Where one turn sends some rows of the set: a few examples, then the rows asked:
mivul: [ 2.12  3.57  2.39 -0.60  2.41 -4.01  0.21  0.31  0.00  0.26  0.72  1.10
 -2.18]
vul: [-0.16  3.34  0.25  0.96  1.37 -1.55  0.46  4.05  1.72  0.63 -0.03  2.59
 -3.46]
luze: [-0.78  0.71 -1.66  3.98  1.14  2.62  1.76  0.33 -4.03 -3.33 -1.98 -0.15
 -2.11]
Tunam: [-1.25  1.02 -1.46  3.44  1.78  3.34  1.02 -0.64 -3.57 -4.08 -1.70 -0.07
 -1.85]
dudo: [-0.69  2.91  2.71  0.40  2.69 -2.29  1.47  3.40  1.56 -0.47 -0.80  2.16
 -2.95]
supo: [ 2.77  3.97  0.23 -0.15  1.42 -2.93 -0.90  0.81  0.16  1.00  1.65  1.57
 -2.46]
megi: [ 1.80  2.54  4.50 -1.64  1.44 -0.65  1.87 -1.49 -1.05  0.29  1.64  1.82
 -2.44]
nif: [-0.59  2.32  1.00 -2.56  1.89 -0.70  0.61  0.47  2.61  0.02  2.77 -0.05
 -1.46]
mezik: [ 2.74  3.29  2.43 -1.07  3.31 -3.25 -0.07 -0.09  0.05 -0.28  1.51  0.99
 -1.73]
fal: [-1.24  2.65  0.62 -1.95  0.87 -1.48  0.77  0.91  2.47  0.63  2.00  0.15
 -1.99]
datip: [-1.03  0.46 -0.92  3.72  1.48  2.22  2.19  0.14 -4.03 -3.60 -2.32 -0.25
 -1.96]
pire: [-0.26  0.51 -2.01  3.75  1.53  3.21  1.44  0.24 -3.95 -3.56 -1.27 -0.11
 -1.78]
gaz: [ 0.97  3.10  3.99 -0.95  0.13 -1.59  2.01 -0.84 -1.07  1.14  0.63  2.09
 -3.08]
musav: [ 3.01  2.91  1.47 -1.20  0.58  1.06  0.20 -1.09 -0.81  1.17  3.39  2.42
 -2.62]
tasut: [-0.91  2.69  0.16 -2.03  0.98 -0.92  0.41  0.97  2.56  0.68  2.51  0.23
 -1.83]
Lelum: [-1.41  0.93 -1.01  3.38  2.18  3.16  1.17 -0.77 -3.60 -4.28 -1.87 -0.24
 -1.71]
lako: [-1.49  0.68 -0.40  4.00  1.40  2.32  0.62 -0.02 -4.40 -3.46 -1.84 -0.28
 -2.42]
Dumit: [-1.39  1.19 -1.52  3.59  1.66  3.10  1.12 -0.52 -3.56 -3.93 -1.99 -0.03
 -2.03]
suf: [ 3.42  3.60  0.30 -0.70  2.40 -2.25 -1.11  0.35  0.21  0.58  2.42  1.42
 -2.00]
riz: [-0.82  0.61 -1.05  3.89  1.73  3.21  0.19 -0.13 -4.39 -3.49 -0.99 -0.29
 -2.30]
Gatap: [-1.59  0.96 -0.93  3.49  1.90  3.01  1.33 -0.55 -3.51 -4.16 -2.08 -0.21
 -1.86]
vuvaf: [-0.99  2.41  1.48 -2.47  1.84 -1.23  0.97  0.47  2.48 -0.05  2.32 -0.06
 -1.55]
Gelis: [ 1.30  3.44  2.24 -0.37 -1.15 -1.13  1.32 -0.28 -0.98  2.20  0.93  2.45
 -3.46]
pina: [-0.83  0.23 -0.47  3.45  2.13  2.48  2.29 -0.13 -4.04 -4.09 -2.07 -0.49
 -1.63]
Feri: [ 3.44  3.31  1.48 -1.09  3.26 -2.34 -0.71 -0.07  0.12 -0.21  2.35  1.24
 -1.71]
vigit: [ 2.76  2.49  3.34 -1.74  1.70  0.71  1.01 -1.57 -0.89  0.28  2.92  2.07
 -2.22]
Suso: [-1.09  0.30  0.02  3.58  2.31  2.95  0.57 -0.45 -4.42 -4.09 -1.31 -0.51
 -2.08]
Leda: [ 1.25  3.13 -1.02  0.72  2.04  0.22 -0.67  3.68  2.02  0.32  1.75  2.88
 -2.97]
nub: [-1.43  0.43  0.09  3.75  1.91  2.43  0.80 -0.29 -4.46 -3.88 -1.84 -0.45
 -2.23]
pekef: [-0.04  0.30 -1.56  3.37  2.16  3.36  1.48 -0.15 -3.92 -4.00 -1.03 -0.34
 -1.60]
rika: [-1.23  0.99 -1.14  3.42  2.04  3.33  1.08 -0.71 -3.60 -4.28 -1.74 -0.15
 -1.68]
segu: [ 2.20  3.38  1.00 -0.52 -0.90  0.13  0.42 -0.39 -0.83  2.16  2.36  2.64
 -3.27]
sezu: [-0.72  0.31 -0.63  3.65  2.23  3.31  0.22 -0.42 -4.35 -3.83 -0.91 -0.40
 -1.98]
mog: [ 2.22  3.84  1.23 -0.19  1.43 -3.85 -0.19  0.78 -0.03  0.95  0.80  1.43
 -2.49]
lutab: [-1.62  0.99 -1.17  3.59  1.69  2.94  1.30 -0.51 -3.56 -4.04 -2.07 -0.12
 -1.96]
zozu: [-0.40  0.19 -0.73  3.21  2.41  3.05  1.92 -0.32 -3.96 -4.30 -1.39 -0.44
 -1.39]
remev: [-0.58  2.47  0.35 -2.28  1.43 -0.69  0.34  0.72  2.59  0.37  2.89  0.08
 -1.65]
givu: [ 0.17  2.33  3.72 -0.60  4.56 -1.39  1.50  2.44  1.69 -1.70  0.23  1.76
 -2.09]
dage: [ 2.10  2.41  0.00 -0.38  4.02  1.23 -0.66  2.77  2.01 -0.90  2.78  2.37
 -2.07]
Loka: [-1.22  0.73 -1.00  4.03  1.34  2.78  0.30  0.00 -4.42 -3.28 -1.50 -0.23
 -2.32]
Nitel: [ 1.60  1.99  2.38 -0.95  5.27  0.46  0.45  2.14  1.85 -1.93  2.03  1.89
 -1.66]
kegu: [-1.32  2.49  1.27 -2.23  1.33 -1.52  1.11  0.71  2.42  0.38  1.95  0.05
 -1.80]

datip turns into luze
dage turns into Nitel
musav turns into vigit
And these:
mezik turns into mivul
lako turns into Loka
remev turns into nif
lutab turns into Dumit

